[[ 12 -43 -58]
 [  2  67  55]]
=>
[-58  67]

[[-28  55]
 [-26 -20]]
=>
[ 55 -26]

[[ 62  20 -27  41 -24]
 [-23  27 -63  10  37]
 [ 49   4  -6   0 -24]]
=>
[-24  10  -6]

[[-22  42 -32]
 [-52  52  39]
 [-49  -7 -57]
 [ 44 -36 -45]
 [-28   9 -19]]
=>
[-32  52 -49]

[[ 46  -2  49]
 [-68  12 -31]]
=>
[49 12]

[[  5 -20  69]
 [-70  65  -5]
 [-44 -71 -57]
 [-54  13  12]]
=>
[ 69  65 -44]
---
[[-23  -5   0 -30  29 -15  30 -18 -19 -25]
 [-11  22  -7 -53   5   9 -10 -36   6 -20]
 [-26  30   8 -21  24 -12  23 -13 -25  -1]
 [-44   6 -22 -38  33   0  21 -38 -12   9]]
=>
[[-25 -23  -5   0 -30  29 -15  30 -18 -19]
 [-20 -11  22  -7 -53   5   9 -10 -36   6]
 [ -1 -26  30   8 -21  24 -12  23 -13 -25]
 [  9 -44   6 -22 -38  33   0  21 -38 -12]]

[[ -6  13  15  18  11 -22  53  43  -8  33  19 -30  62  13 -26]
 [-13  35 -11 -38  58  -7  28  17  12  33  56 -20   7  59  31]
 [-18  41  12 -49  50 -12  27 -30  10  18  54 -54   9  36 -13]]
=>
[[-26  -6  13  15  18  11 -22  53  43  -8  33  19 -30  62  13]
 [ 31 -13  35 -11 -38  58  -7  28  17  12  33  56 -20   7  59]
 [-13 -18  41  12 -49  50 -12  27 -30  10  18  54 -54   9  36]]

[[  4 -31 -25  -2 -12  36  -7 -15   8   2  15  -1 -33]
 [ -3 -15  -8  -2 -31  -2  28 -15   8  -9   7  39  -3]
 [  4 -65   3  35 -12  -2  -7   8   8   2   7   6   2]
 [  4 -31  -8  -2 -28  -2 -15  -5   8   2   7  69   2]
 [ 36 -31  -8  67  -2  -2  -7 -15   8   2   7 -24   2]
 [  4 -22  -8  -2  -7  -2  -7 -15 -56   2   7 -63   2]
 [-21 -31  44   7 -12  -2  -7  31   8   2   7   6   2]]
=>
[[-33   4 -31 -25  -2 -12  36  -7 -15   8   2  15  -1]
 [ -3  -3 -15  -8  -2 -31  -2  28 -15   8  -9   7  39]
 [  2   4 -65   3  35 -12  -2  -7   8   8   2   7   6]
 [  2   4 -31  -8  -2 -28  -2 -15  -5   8   2   7  69]
 [  2  36 -31  -8  67  -2  -2  -7 -15   8   2   7 -24]
 [  2   4 -22  -8  -2  -7  -2  -7 -15 -56   2   7 -63]
 [  2 -21 -31  44   7 -12  -2  -7  31   8   2   7   6]]

[[  5 -18  46 -19  28 -22  -2]
 [  6   4 -15 -11  -3   9  -2]
 [ 24  -4 -41  15 -14  29  14]
 [  7  -2  16 -31   5 -28   1]
 [ -4  -8  -4  15  11  -4   6]
 [ 37 -14   1 -33   3  -2  10]
 [ 39  -9 -12  -6 -18  10  17]
 [-12 -12  53   5  22 -13  -8]
 [ 29 -10  -6 -24  -1  -8  12]
 [  6  12   1 -39 -12 -22  -4]]
=>
[[ -2   5 -18  46 -19  28 -22]
 [ -2   6   4 -15 -11  -3   9]
 [ 14  24  -4 -41  15 -14  29]
 [  1   7  -2  16 -31   5 -28]
 [  6  -4  -8  -4  15  11  -4]
 [ 10  37 -14   1 -33   3  -2]
 [ 17  39  -9 -12  -6 -18  10]
 [ -8 -12 -12  53   5  22 -13]
 [ 12  29 -10  -6 -24  -1  -8]
 [ -4   6  12   1 -39 -12 -22]]

[[  3   2  -1]
 [-24   5   1]
 [-34  -8  -2]
 [  0   6   7]
 [ 40  12  23]
 [-55 -12  12]
 [  2  -6 -18]
 [  1 -14   8]
 [-29  25  -2]
 [-21 -35  10]
 [  8  -6   7]
 [  8 -24 -24]]
=>
[[ -1   3   2]
 [  1 -24   5]
 [ -2 -34  -8]
 [  7   0   6]
 [ 23  40  12]
 [ 12 -55 -12]
 [-18   2  -6]
 [  8   1 -14]
 [ -2 -29  25]
 [ 10 -21 -35]
 [  7   8  -6]
 [-24   8 -24]]

[[  6  37 -66  -8   1 -21 -23]
 [-19 -24  -1  32 -18  23   4]
 [ -6   7 -32  -5  -8  15  17]]
=>
[[-23   6  37 -66  -8   1 -21]
 [  4 -19 -24  -1  32 -18  23]
 [ 17  -6   7 -32  -5  -8  15]]
---
[[-69 -39 -21  21  59  15 -27 -29  66  30 -39]
 [ 35  41 -10 -67 -24  49  45 -35 -23   8  11]]
=>
[[-69 -39 -21  21  59  15 -27 -29  66  30 -39]]

[[-27 -27 -27 -30 -28 -24 -19 -23 -28 -27 -39]
 [-17 -20 -16  -4 -16  35   7  30 -15 -16  65]]
=>
[[-27 -27 -27 -30 -28 -24 -19 -23 -28 -27 -39]]

[[-36  21   0   2  -7   9  -1 -29 -12  63  29 -29]
 [-25  31  15   7  -7   3  -8 -40 -16  41  41 -22]
 [-47  28 -28   9  -9  45  11  -9 -27  20  19 -21]
 [-21  14  14  -3 -31 -28  10   1  42   5  -6  10]
 [ 12   6   4   9 -65  -2 -21 -15  41  30  23   8]]
=>
[[-36  21   0   2  -7   9  -1 -29 -12  63  29 -29]
 [-47  28 -28   9  -9  45  11  -9 -27  20  19 -21]
 [ 12   6   4   9 -65  -2 -21 -15  41  30  23   8]]

[[-49  -3]
 [-44   5]
 [-22 -19]
 [-48 -13]
 [-58 -12]
 [-43 -16]
 [-49 -11]
 [-31   5]
 [-49 -14]
 [-35  24]
 [-44 -11]]
=>
[[-49  -3]
 [-22 -19]
 [-58 -12]
 [-49 -11]
 [-49 -14]
 [-44 -11]]

[[ 42 -44  27 -10  15  23   6  23 -26  -7 -19 -51 -22  -7  35]
 [  8 -25  19  21   7  20   6  11  -6 -24 -10 -29 -12  17  -5]
 [ 12  43  24  31  -6 -10   4  -9  -1  -3  21   7  -5  -1   7]]
=>
[[ 42 -44  27 -10  15  23   6  23 -26  -7 -19 -51 -22  -7  35]
 [ 12  43  24  31  -6 -10   4  -9  -1  -3  21   7  -5  -1   7]]

[[-61  19   6  44   3 -12  18   3  30  64   4  31  -3]
 [-18 -19 -35 -37  -4 -39  -4   7 -19  -3  15   0  -3]
 [-28 -17  14  45  58  57  52 -57 -23   7 -57  29  23]
 [  2  25   8  42  12   9 -22  -3  25  -9  -9  26  12]]
=>
[[-61  19   6  44   3 -12  18   3  30  64   4  31  -3]
 [-28 -17  14  45  58  57  52 -57 -23   7 -57  29  23]]

[[-12 -12   0 -36   2  -6   0 -21  -4  20  -2   6  -7  12 -30  -2]
 [ 27  -2 -16   0  14 -27  -2  -3   1 -13   9  13 -26 -12   6   4]
 [-31  -3  -3 -25  33   0  -3   3   0  -8  -2 -14 -21 -12  55  -1]
 [ 14  17  28 -29  22   1   7 -10   3 -43  12  -2 -22  -3  -7   7]
 [-14  30   8 -13  -5  15   3  12   7  19 -10  -1 -53   1 -25 -13]]
=>
[[-12 -12   0 -36   2  -6   0 -21  -4  20  -2   6  -7  12 -30  -2]
 [-31  -3  -3 -25  33   0  -3   3   0  -8  -2 -14 -21 -12  55  -1]
 [-14  30   8 -13  -5  15   3  12   7  19 -10  -1 -53   1 -25 -13]]

[[  8  54  45 -12   4  63  37  39]
 [ 44  -5 -10 -18  47  12 -12 -10]
 [ 24  15   9 -18  23  27 -18 -33]
 [ -1  10  10   9  -2  10   1  -7]
 [-29  -6   3  47 -28 -17  36  49]]
=>
[[  8  54  45 -12   4  63  37  39]
 [ 24  15   9 -18  23  27 -18 -33]
 [-29  -6   3  47 -28 -17  36  49]]
